Here are some numbered points:
 0.7  0.7 -0.7 -0.4  0.4  0.3 -0.1  1.3 -1.3  0.3  0.5  0.0 0
-0.6  0.1  1.2 -1.1 -0.2  1.9  0.6  0.0 -1.7 -1.2 -0.5  0.5 1
-0.4  0.9  0.2 -0.4  0.3 -0.7 -0.1  0.1  0.2  0.7  1.2  1.5 2
-0.1  0.2  1.4 -0.4  0.0 -0.2 -0.5 -0.1  0.4  1.7  1.5 -0.2 3
 0.0 -0.3  0.6  0.4  0.4  0.5 -0.4  0.1  0.6  2.2 -0.1  0.7 4
 0.6 -0.1  0.0  1.3  0.0 -1.6 -0.1 -0.8  1.7  1.5  0.1 -0.2 5
-0.1  0.9 -0.6  0.1 -0.1  0.5 -0.3 -0.4 -0.2  0.5  0.0 -1.0 6
-0.8 -1.1 -1.3  0.5 -0.7 -0.7  0.5 -0.9  2.0 -2.3 -0.3 -0.7 7
 0.4 -0.8 -1.0 -1.3  1.6  1.1  0.1  0.2  1.5 -0.1  1.8  1.2 8
-2.7  1.2  1.2 -1.6  0.0  0.5 -1.4 -1.2  1.0 -0.2  1.5  0.3 9
-0.9 -0.7 -0.9 -0.3 -0.2  0.1  0.2  0.6 -0.2 -2.4 -0.4 -0.4 10
 0.2 -0.4 -1.5 -0.9  1.0  0.3  0.1  0.3  0.6 -1.4  1.2 -0.1 11
 1.1 -0.8  3.3 -0.6 -1.1  0.0  0.6 -1.1 -0.5  0.2 -0.3  0.7 12
-1.2 -0.4 -0.2 -0.5 -0.6  2.4  0.0 -1.0  0.3 -1.0 -0.8 -0.9 13
 0.0  1.1  1.0 -0.4 -0.2 -0.2 -0.3 -1.2 -0.1  1.7  0.5  0.8 14
 1.3  0.4  0.4 -0.4  0.3  1.4 -0.7 -0.8 -0.5  2.1  0.2  0.0 15
-0.5 -0.6 -0.9  0.3 -0.4 -0.6  0.3 -0.5  1.3 -1.5  0.0 -0.3 16
-1.5  0.9  0.2 -0.1 -0.2 -0.7 -0.1  0.0  0.2  0.0  0.1  0.0 17
-0.9 -0.8 -0.9 -0.3 -0.1  0.1  0.1  0.5 -0.1 -2.3 -0.3 -0.3 18
-1.1  2.1  0.5  0.3  0.7 -1.9 -1.0  1.3 -0.1  1.2  1.9  0.0 19
-0.4 -1.5  1.2  0.1 -1.0  1.2 -0.3 -1.9  1.7  0.6 -0.6 -0.1 20
-0.4  1.2  0.9 -0.5  0.1 -1.1 -0.9 -0.2  0.1  0.3  2.1  0.1 21
 0.8  0.2  0.9 -0.5  0.1  0.6 -0.4 -0.8  0.4  1.7  0.7 -0.4 22
-0.2 -2.5  0.8  1.3 -0.9 -1.3 -0.5  1.0 -0.9 -1.7 -2.7 -1.0 23
 1.0 -0.7 -1.2  0.2  0.9 -1.2  0.7  1.3 -0.7 -0.6 -0.4 -0.1 24
 0.5  1.4 -1.1 -0.5  0.4  0.6 -0.2  1.7 -1.6  0.4  1.2  0.1 25
 1.2 -1.4 -0.7  0.4  0.4 -1.9  0.0  0.6  0.4 -0.6  0.4 -0.8 26
-2.0 -1.2 -1.1 -0.1 -0.7 -0.1  0.8 -0.5  1.0 -4.0 -1.1 -1.3 27
-1.5  0.6  0.7  0.5 -0.5 -2.4 -0.2  0.3  1.0 -0.9 -0.4  0.1 28
 1.0 -0.7 -1.3  0.3  0.8 -1.5  0.7  1.6 -0.6 -0.8  0.1 -0.3 29
-0.4 -0.3  1.2 -0.3 -0.7  0.6  0.3 -0.7 -0.7 -0.7 -1.0  0.0 30
-0.7  1.5 -0.8  0.4 -0.3  0.3  0.5 -1.4  0.7  1.1 -0.5  0.3 31
-1.7  1.2  0.2  0.2  0.2 -1.0 -0.2  0.2  0.2  0.0  0.4 -0.2 32
-0.2 -1.3 -1.3 -0.5 -0.4  0.3  0.8 -1.0  1.6 -3.1 -0.1 -0.6 33
 1.2 -2.7 -0.5  0.7  0.0 -1.3 -0.1 -0.6  2.1 -0.5  0.2  0.1 34
-0.4  0.8 -0.1  1.2 -0.5 -2.0  0.4 -0.6  0.0 -0.5 -0.9 -0.6 35
 0.7 -0.3 -0.7  0.5  0.2  0.1  0.2 -0.1  1.0  0.8  0.0  0.2 36
-1.6  1.3  1.8 -1.3 -0.3 -0.7  0.0  0.0 -0.1  0.0  1.3  0.3 37
 1.8 -1.5 -1.0  1.6 -0.3 -1.1  0.2  0.9  0.0  0.4 -1.5  0.1 38
New points follow, each followed by the numbers of its three nearest points above by angle, nearest first.
 2.0  0.6  0.5 -0.4  0.2  2.2 -1.0 -1.2 -0.6  3.0  0.4 -0.1 15 22 4
 0.7 -0.3 -0.6  0.4  0.2  0.2  0.2  0.0  0.8  0.9  0.1  0.2 36 5 4
 1.2  0.1  0.6  0.9  0.2 -0.8  0.4  0.8 -0.6  1.2 -0.1 -0.1 38 5 24
-1.2  0.9 -1.3 -0.5  0.7  1.0 -0.3  1.0 -0.1 -0.1 -0.1  0.8 25 0 11
-0.2  0.4  1.8 -0.7  0.0 -0.2 -0.7  0.0  0.3  2.2  1.9 -0.2 3 22 21
 0.8 -2.2 -0.2  0.6  0.0 -1.2 -0.1 -0.6  1.9 -0.5  0.2  0.0 34 26 16
-1.8  0.3 -0.4 -0.5 -0.2  1.8 -0.5 -1.5  2.8  0.8  1.6  0.0 9 20 31
-4.1 -1.1  1.5 -0.2 -1.2  0.0  0.1 -0.3  0.6 -3.8 -2.1 -1.4 27 10 18
-1.2  0.7  1.3 -0.7  0.0  0.0  1.1 -0.5  0.1 -1.4  0.4 -0.7 37 9 27
-0.3  0.5  1.5 -0.4  0.0  0.0 -0.7  0.1  0.4  2.2  2.0 -0.2 3 22 21
 1.2  0.0  0.2  0.6 -0.1 -1.3 -0.2 -0.8  0.9  1.4  0.6  0.3 5 36 22
-1.5  0.4 -0.3 -0.5  0.1  1.7 -0.4 -1.3  2.3  0.7  1.5  0.1 9 8 20
-0.8  0.7 -1.3 -0.3  0.5  0.8 -0.1  0.8  0.0  0.0  0.0  0.6 25 0 11
-0.5 -0.4  0.6 -0.2 -0.9  0.7 -0.6 -1.8  2.0  0.8  0.5 -0.2 20 22 9
 1.8  0.6  0.6 -0.6  0.4  2.0 -0.9 -1.2 -0.5  2.8  0.6  0.0 15 22 14
 3.1 -1.6  2.5  0.3 -1.3 -0.6  0.0 -0.7 -1.2  0.9 -0.7 -0.6 12 38 22
-0.3  0.7 -0.3  1.1 -0.4 -1.7  0.3 -0.4  0.0 -0.4 -0.8 -0.6 35 28 32
-1.1 -0.6  0.1  0.4 -0.7  1.0 -0.3 -1.1  1.4  0.5 -0.7 -0.1 20 13 31
-0.5  0.9 -0.4  0.1 -0.1  0.4 -0.4 -0.4 -0.2  0.3  0.1 -0.9 6 31 32
 0.1 -1.8 -1.6 -0.3 -0.5  0.5  1.1 -1.0  1.8 -3.5 -0.2 -0.7 33 7 16
-0.2  0.2 -0.3  0.0 -0.3  1.3 -1.1 -0.3 -0.8  0.6 -0.5 -1.2 6 13 15
-0.5 -0.1  1.3 -0.3 -0.8  0.5  0.3 -0.9 -0.6 -0.4 -1.0  0.3 30 12 1
-1.1  0.4  0.0 -0.7  0.5  2.3  0.5 -0.3  0.4  0.2 -0.3  0.1 13 1 9
-0.3  0.7 -0.1  1.2 -0.7 -1.8  0.5 -0.5 -0.1 -0.6 -1.0 -0.7 35 28 23
 2.2 -1.1 -0.1  0.9  0.1 -0.8 -0.4  0.6  0.1  0.9 -0.1  0.5 38 26 36
 1.8 -1.1 -0.5  1.0 -1.4  1.3 -0.9 -1.6  0.3  0.3 -1.3 -0.6 20 38 36
-0.7  1.9  0.5  0.3  0.7 -1.7 -0.9  1.1 -0.3  1.2  1.7  0.1 19 21 32
 2.1 -1.0  1.8  0.1 -0.8 -0.5 -0.1 -0.6 -0.7  0.8 -0.5 -0.4 12 22 15
 1.7 -1.5 -0.9  1.9 -0.4 -1.3  0.3  1.0  0.2  0.4 -1.7  0.1 38 24 26
 0.7 -2.3 -0.3  0.7 -0.1 -1.1  0.0 -0.4  1.8 -0.6  0.0  0.3 34 26 16
-0.6  0.0  1.2 -1.4 -0.2  2.4  0.6  0.0 -2.2 -1.5 -0.7  0.6 1 30 13
 1.5  1.7 -0.9  1.9  0.0 -1.2 -0.7  0.1 -0.3  2.7 -0.2  0.1 5 36 4
 1.2  0.3  1.7 -0.1 -1.2  1.2 -0.1 -2.2  0.4  1.4  0.7 -0.5 22 15 14
-1.4  0.8  0.5  0.2 -0.3 -1.6  0.0  0.1  0.8 -0.6 -0.3  0.4 28 17 32
-0.3  0.7  0.5 -0.3  0.1  0.2  0.2  0.1 -1.5 -0.9 -0.5  0.1 1 30 10
-0.4  1.3  0.8 -0.4  0.1 -1.3 -0.9 -0.1  0.1  0.3  2.0  0.0 21 19 37
-1.7  0.6 -0.2 -0.9 -0.5  0.4 -0.7 -0.5  0.6 -0.9  0.3  0.4 9 17 37
-0.5 -1.4  1.1  0.1 -1.0  1.1  0.0 -1.7  1.7  0.3 -0.6 -0.1 20 13 30
